Each run below is a few steps of one of 4 hidden systems, one row a step.
In the rows, 128 means zero.
Q_985, trace 1, 6 rows:
[[108  93  68 144 111 118  91 198  78 126 134 179 103 119 123 136 146 128
  102 113 130  87 153 121 118  97 109 130 139 111 103  91 125 119 199 139
  118 167 142  91 156 132 147 115 151 138 166 172 169 139 172 121 165 145
  113 115 133 190 173 157 136 142 151  91  99 167 185 131 129 112 129 153
  148 147 142 147 120 143 147 112 153 134 179 143  85  62 173 152]
 [112  95  58 156 100 124  83 189  79 118 137 193 115 104 108 160 148 143
  111 102 136  92 149 110 123 104 101 131 145 110 108 112 120 113 198 135
  126 155 132  91 163 153 142 120 142 140 162 186 153 141 175 110 162 158
  116 120 127 191 180 161 143 153 160  79 112 151 178 130 138 105 125 149
  150 151 121 146 126 120 137 108 149 132 197 155  81  71 186 157]
 [121 103  55 163  94 136  87 181  86 114 138 201 123  96  99 188 148 154
  116  94 133  99 149 113 126 108  95 139 147 102 115 126 108 113 193 134
  135 138 119  96 164 162 136 120 133 147 156 187 137 137 177 104 155 172
  118 118 118 184 177 161 144 160 163  78 121 138 161 134 149 103 126 138
  147 142 103 142 142 109 133 107 135 130 210 160  86  74 195 158]
 [129 113  56 166  89 147  91 163  96 114 139 204 133  88  92 210 142 164
  132  88 136 108 143 106 125 112  97 141 139 108 126 144  96 114 175 130
  140 118 108 106 166 173 132 125 127 153 146 193 113 137 174  99 151 180
  116 121 114 173 175 153 147 164 159  74 137 122 147 136 162 109 127 132
  150 139  83 134 153  90 125 113 120 133 215 164  97  91 198 162]
 [135 125  61 170  81 148  97 139 114 114 137 199 141  85  90 227 139 168
  141  89 137 114 140 111 128 124  95 147 133 105 134 167  89 118 165 122
  148 106  98 113 162 183 127 128 119 153 133 188  98 129 164  90 144 189
  120 122 109 159 171 151 151 165 157  75 145 104 129 134 164 111 130 127
  143 135  67 135 160  77 120 118 110 136 216 164 105 106 188 163]
 [136 140  74 166  81 158 108 111 126 113 127 191 151  86  94 236 130 174
  148  88 134 123 133 113 129 130  95 154 129 103 144 179  85 120 146 117
  153  90  92 122 164 182 125 122 115 157 131 178  88 132 155  90 133 200
  123 130 104 140 157 144 153 163 152  84 147  87 119 134 174 115 133 121
  135 125  53 135 169  74 117 125 102 132 211 157 125 121 181 163]]
Q_977, trace 2:
[[118 130 173  93 147 101 143 105 142 144 105  64  97 171 165  62 118  88
  112 170 121 108 125 158 110 128 154 121 108 137 124  86 142 143 101 138
  108 171 159 139  95  79 142 103 154 114 128  65 160 125  98 154 126 100
  121 129 150 108 102 106 113  85 107 154  91 152 147 113  95 146 145 155
  107 125 184 127 107 191 151 137 156 132  66  82 160 134  66 117]
 [115 126 166  92 146 102 141 116 132 142 111  71  96 171 162  51 117  87
  110 168 122 109 128 162 114 123 149 117 110 139 119  78 146 142 112 140
  107 179 161 133 102  82 144 103 154 114 134  71 168 125  95 155 125  91
  122 129 151 115 105 107 111  89 115 152  89 164 153 113  93 142 139 156
  113 130 188 127 103 192 154 136 158 129  69  84 145 123  72 115]
 [117 116 159  91 147 100 132 125 128 148 109  75  93 171 165  54 122  87
  111 167 118 104 128 156 111 121 147 118 110 142 115  75 145 145 119 142
  103 183 164 130 104  78 143 105 160 114 140  75 172 126 104 154 133  90
  122 125 152 125 113 116 113  89 118 151  93 167 160 115  91 138 144 157
  115 134 189 132 101 193 155 132 165 128  72  84 143 120  76 116]
 [112 110 151  94 144  99 128 135 124 143 117  79  89 173 162  53 124  87
   98 165 118  97 131 155 115 115 145 118 114 140 112  70 144 138 126 147
  108 188 166 129 107  81 145 106 159 110 140  83 178 124 105 149 134  90
  116 120 154 135 120 116 114  91 118 142  87 174 164 115  93 132 141 159
  119 133 193 132  98 198 158 130 168 125  78  85 134 105  89 122]
 [111 109 141  99 144  98 122 146 112 142 116  90  85 165 157  62 126  88
   99 162 119  89 139 149 104 110 138 120 116 132 112  67 143 138 139 145
  109 191 169 129 112  82 147 101 161 112 148  87 184 128 111 153 141  96
  113 123 152 142 128 125 116  96 126 133  84 172 174 114  93 125 146 163
  124 141 187 137  93 196 162 126 171 128  89  93 131 100  92 126]
 [108 100 128 103 137  96 116 148 106 143 119  97  85 163 157  65 126  89
   95 157 120  85 142 147 104 110 135 122 117 128 110  63 141 135 140 146
  109 193 167 125 114  84 149  95 168 123 148  98 184 131 119 142 143 103
  112 123 153 151 134 128 115 100 130 125  80 180 180 116  95 124 146 167
  125 141 190 140  95 197 159 129 172 129 100  97 127  95 103 132]]
Q_664, trace 3, 6 rows:
[[107  96 124 109 149  97 104 200  86 133 137 131  92 138 152  52 142 103
   98 140 117 102 136 125 129 102 131 106 150 143  95  67 156 121 165 149
  103 187 161 104 118  98 136 130 145 105 157 136 195 127 140 145 151  90
  122 120 148 167 150 138 119 114 144 128 102 191 177 126  97 119 122 145
  145 152 191 138  86 168 146 118 162 114 104 130  94  79 139 112]
 [106  91 106 117 135 101  98 194  80 128 135 136  89 132 146  74 143 105
   97 133 124  92 143 127 119  99 127 116 144 130  98  67 148 123 182 148
  105 193 159 100 135 106 139 122 152 119 159 142 193 129 149 141 154 103
  119 115 147 176 158 144 124 119 142 114 100 188 184 131 106 116 132 154
  147 153 180 140  98 168 148 115 166 123 125 126  91  75 144 132]
 [102  92  88 128 125 104  96 192  82 130 133 153  95 128 139  98 147 110
   96 131 128  85 150 129 117 100 116 125 139 124 101  74 134 124 188 142
  113 187 156  96 147 114 146 115 151 129 161 147 187 130 157 129 156 127
  113 116 142 183 166 151 128 127 148 103  93 177 192 126 112 113 132 158
  142 153 165 142 108 162 147 114 167 131 148 132  92  68 152 143]
 [106  98  73 139 113 111  91 188  81 129 128 161  96 128 128 129 142 122
  100 119 130  78 157 129 114  99 110 132 137 111 104  83 128 125 196 142
  119 179 150  94 151 122 151 104 149 140 163 157 179 137 160 117 161 139
  110 111 138 189 170 153 131 132 146  88  90 167 193 129 121 110 138 163
  138 147 148 145 117 159 153 115 161 135 167 133  95  62 164 156]
 [109  95  61 147 100 122  86 174  86 127 127 174 102 122 116 151 142 128
  102 114 130  78 155 128 108  94 104 141 131 101 109  99 117 125 192 136
  125 173 141  99 159 135 156 101 159 147 166 160 163 137 168 111 163 159
  105 118 132 187 172 155 135 142 154  78  93 162 193 128 126 108 139 159
  141 144 133 144 127 151 154 114 159 143 188 134  99  63 174 159]
 [115 102  54 151  88 133  85 168  90 121 125 182 108 120 109 181 143 136
  112 106 139  78 156 128 109 100 101 139 127  99 116 105 104 127 188 136
  130 163 132 103 161 143 147  97 154 151 159 161 152 140 165 104 160 173
  104 114 126 190 173 157 142 145 160  71  96 147 185 128 140 104 141 156
  142 140 118 145 139 140 147 113 157 145 201 140 102  69 177 168]]
Q_615, trace 4, 6 rows:
[[128 127  67 158  62 155 115  81 136 128 101 159 121 129 102 237 125 148
  133 110 131  92 149 145  99 127 103 165  91  77 152 152  71 146 139 117
  150 130 116 135 163 151 158  72 158 173 140 129 100 141 134  92 144 208
  102 129 121 146 144 141 148 143 148  72  97 104 148 119 156 115 161 158
  110 117  72 140 172 129 152 127 134 159 211 118 145 106 151 182]
 [134 142  78 158  65 152 120  66 147 132  99 150 132 124  99 242 122 150
  138 115 136  96 144 151  97 131 106 165  86  82 154 164  68 150 123 117
  152 117 111 145 157 153 155  76 154 169 134 120  94 140 127  90 137 213
  105 132 117 132 139 130 146 138 139  80 100  92 139 123 152 121 155 154
  107 115  68 131 180 127 149 135 125 159 203 114 161 123 141 178]
 [139 150  96 157  68 160 138  53 161 132  91 146 134 123 102 237 116 147
  143 119 136 107 134 152 104 137 112 171  80  84 159 175  72 153 110 112
  151 110 107 144 148 159 152  76 150 168 123 116  78 139 118  95 128 209
  110 130 115 115 130 124 149 135 127  89 103  79 126 121 157 128 154 152
   98 109  66 133 186 119 143 135 119 159 190 108 170 140 126 177]
 [144 160 109 146  81 155 143  36 170 135  93 133 142 126 112 228 114 146
  146 120 136 122 131 150 110 138 112 172  82  84 164 177  80 151 102 112
  153 100 107 146 142 149 142  90 141 166 118 107  73 135 111  97 125 203
  118 134 112 102 124 118 148 132 119 105 113  72 113 125 155 139 147 145
   92 104  65 129 185 115 139 140 110 158 176 104 177 151 112 169]
 [148 172 129 143  90 152 154  34 177 126  92 124 148 122 114 212 110 143
  153 131 133 135 121 150 114 144 125 166  87  91 163 184  94 149  97 105
  149  91 101 147 141 149 142  97 131 158 104 102  70 134 106 105 112 189
  127 135 111  86 122 107 145 130 110 110 117  68 104 127 151 147 139 138
   86 105  68 127 179 109 129 143 106 155 156 102 188 161 105 160]
 [149 174 147 138 101 147 160  34 182 131  96 111 152 125 127 189 104 139
  155 134 134 148 114 147 121 148 132 162  93 100 161 183 101 149  86 106
  147  88 103 145 129 145 137 113 125 154 104  99  70 129 102 117 105 175
  132 126 110  76 111 106 139 128 100 128 129  66  95 126 144 155 136 134
   91  97  72 129 177 102 121 143 105 148 136  98 186 168  96 154]]

Which system made each run below?
trace 5:
[[116 107 124 122 163 101 105 219  87 128 154 149 118 118 147  52 147 117
  118 130 123 139 121 100 153 105 135 100 180 160  88  91 174 109 174 138
  100 153 142  87 121 121 120 168 115  92 144 171 174 126 159 152 143  79
  143 119 131 161 151 141 123 129 136 142 139 173 150 144 112 124  92 120
  150 148 179 131  93 126 120 109 137 102 105 148  78  93 153  94]
 [111 103 118 126 152 100  98 218  86 128 151 157 117 116 140  63 151 120
  116 126 125 127 129 101 146 103 134 106 169 148  84  87 163 109 184 139
  103 156 143  90 130 123 122 160 117  98 147 177 177 125 162 147 148  88
  140 117 133 167 158 145 123 131 138 130 136 178 159 141 116 120  96 123
  156 153 175 133  96 123 123 103 145 109 123 153  76  86 160 101]
 [109  97 102 131 143 106  96 218  80 125 153 164 113 112 133  80 147 125
  111 121 125 123 135 104 143  97 124 112 171 142  88  89 158 106 189 138
  105 163 145  86 137 129 126 152 124 113 153 184 175 128 166 140 150 100
  137 117 132 175 165 146 128 138 144 119 128 169 165 136 116 115 102 133
  156 153 168 139 101 124 126 106 142 116 138 155  77  77 168 114]
 [112  96  87 139 132 107  91 214  80 123 149 177 119 108 127  99 150 129
  110 115 128 113 135 110 136 100 121 121 163 132  90  97 154 112 196 137
  109 157 139  82 144 136 132 144 127 116 157 184 173 130 175 134 159 112
  127 120 127 185 171 153 127 140 144 105 123 166 168 138 124 118 105 133
  149 151 154 137 113 126 130 106 146 123 153 151  75  73 172 127]
 [115  99  81 144 127 116  93 208  80 122 145 183 119 104 121 123 148 135
  108 107 132 109 141 107 136  96 117 122 163 122  95 101 139 109 200 135
  115 153 134  85 153 141 132 139 131 125 156 188 162 134 180 125 159 126
  124 117 125 185 178 156 137 147 152 104 121 161 172 138 125 117 112 135
  152 151 143 144 117 118 130 111 146 122 167 159  76  71 182 138]
 [115 102  71 146 114 125  90 198  78 121 144 192 120  97 115 140 148 143
  115 105 133 105 146 104 129 101 108 128 158 116 102 107 134 110 200 131
  120 149 130  87 159 151 136 134 132 132 155 191 156 136 174 115 156 141
  123 112 122 189 178 156 141 149 154  90 123 154 167 138 133 112 113 140
  150 149 130 142 123 117 129 106 141 124 179 156  77  75 188 144]]

Q_664
trace 6 (6 x 88):
[[147 167 125 153  88 155 149  45 175 126 102 144 158 113 111 221 114 155
  159 120 135 146 119 139 125 146 121 162  98  96 161 193  94 143 102 105
  152  83  90 138 142 161 137 114 124 157 110 124  61 132 115 106 116 197
  124 132 103  93 126 114 149 137 113 115 129  65  98 127 159 143 132 126
   98 104  61 126 191  85 123 133  99 146 172 118 172 164 124 158]
 [149 174 138 146  97 152 159  48 178 123 103 128 162 116 118 204 112 151
  161 120 133 154 113 136 133 147 127 163 103 103 161 193 109 144  98 102
  150  75  94 136 136 158 128 124 114 148 103 118  63 127 114 112 107 182
  138 129 103  84 120 110 146 134 104 126 137  61  86 132 151 153 127 122
   95 102  63 124 181  81 112 137  92 143 152 118 174 174 112 145]
 [152 180 157 139 114 149 163  53 181 122 108 120 161 111 127 178 109 146
  157 127 133 168 106 134 139 148 134 155 115 113 155 191 113 133  91 101
  140  74  92 135 127 154 125 134 108 141  96 122  61 124 109 120 102 166
  145 131 105  73 116 104 141 129  96 139 145  64  79 135 147 158 118 116
   99 102  77 123 171  82 107 138  87 132 132 111 179 182 102 135]
 [151 179 175 134 127 141 164  57 179 127 113 111 163 116 135 150 113 143
  162 133 131 177 100 125 148 147 144 142 117 123 152 184 129 136  84 100
  135  71  99 130 124 147 115 148 100 132  96 123  66 126 108 131  97 145
  150 128 108  69 110  99 138 127  95 152 152  70  74 141 142 161 112 103
   98 103  89 120 164  80 102 136  87 126 113 114 170 182  97 122]
 [147 176 183 124 144 135 168  77 178 132 125 109 166 118 139 126 117 138
  160 140 131 188  97 122 153 145 145 137 129 138 140 180 141 130  84 110
  127  76 104 128 114 142 112 160  97 111  94 123  76 120 106 137  98 124
  159 131 108  65 107  98 135 121  93 165 157  83  69 141 132 159  98 101
  105 107 108 119 153  80 101 135  85 115  92 116 164 184  94 108]
 [144 171 188 119 151 127 161  91 167 127 125  99 162 122 145  97 121 129
  161 141 126 188  92 118 157 147 151 125 145 152 131 168 156 126  89 114
  123  78 107 125 104 136 108 172  85 103  96 131  88 118 107 146  97 108
  162 131 108  69 101  99 129 116  98 172 166  97  71 140 127 158  92  95
  113 112 127 117 142  84  95 135  89 111  78 121 152 186  90  94]]

Q_615
trace 7 (6 x 88):
[[110  94  74 145 128 117  88 219  75 120 152 190 119 104 122 114 151 133
  111 107 133 111 138 102 140  98 110 124 167 126  94 104 148 110 203 135
  110 152 139  78 155 140 129 145 122 122 160 192 165 132 180 128 158 122
  130 118 127 191 176 157 134 148 150  97 125 166 173 141 126 113 102 131
  156 153 146 145 116 117 124 103 140 120 167 162  69  68 184 129]
 [117 101  73 155 121 126  89 208  78 116 150 204 132  87 110 139 150 148
  120  99 136 120 141  98 140 102 107 127 168 124 100 118 135 106 203 133
  123 134 125  83 163 160 125 148 118 129 153 208 146 132 185 116 154 137
  128 116 118 184 184 156 139 160 156  91 136 148 160 141 140 111 107 126
  157 151 124 140 126  95 118 103 133 115 188 170  75  76 199 139]
 [128 111  74 163 109 133  92 197  83 110 155 207 137  84 106 173 146 160
  128  86 136 123 133  92 140 110 101 133 165 120 115 138 123 106 193 127
  133 116 111  90 162 172 121 152 114 134 145 209 128 130 182 110 148 156
  130 117 113 176 179 161 145 171 156  90 148 132 142 147 151 111 110 121
  158 145  98 138 137  78 113 106 119 115 200 176  80  85 204 145]
 [131 120  73 169 103 143  94 173  99 107 151 207 148  78  95 195 142 169
  138  86 133 134 131  93 142 114 100 136 159 112 121 160 112 104 176 122
  141 100 101  97 162 180 119 155 106 142 135 207 109 131 179 102 141 165
  131 120 106 165 173 154 145 166 150  90 158 115 132 142 156 110 110 113
  152 139  82 136 148  66 108 111 104 123 204 176  89 104 200 148]
 [138 132  82 166 101 151 101 152 112 106 145 201 158  76  98 213 140 175
  145  86 135 140 127  95 138 125 104 143 149 110 132 177 101 108 158 117
  143  85  92 110 162 186 118 150 100 144 125 198  90 133 168  99 131 178
  134 122 103 146 167 146 152 171 148  92 161  98 110 144 169 113 112 109
  148 130  62 137 161  60 101 115  96 122 205 170 106 119 190 152]
 [144 146  93 167  97 152 112 121 128 112 136 196 164  73  94 223 128 177
  153  88 141 142 120 103 138 132 104 149 140 110 142 193 100 117 144 112
  148  75  89 114 158 187 117 149 102 145 117 191  79 129 157  98 123 185
  138 125  94 126 159 138 148 167 145  96 165  83  99 142 170 121 112 104
  136 123  52 127 166  50  99 122  90 125 198 166 122 135 180 150]]

Q_985
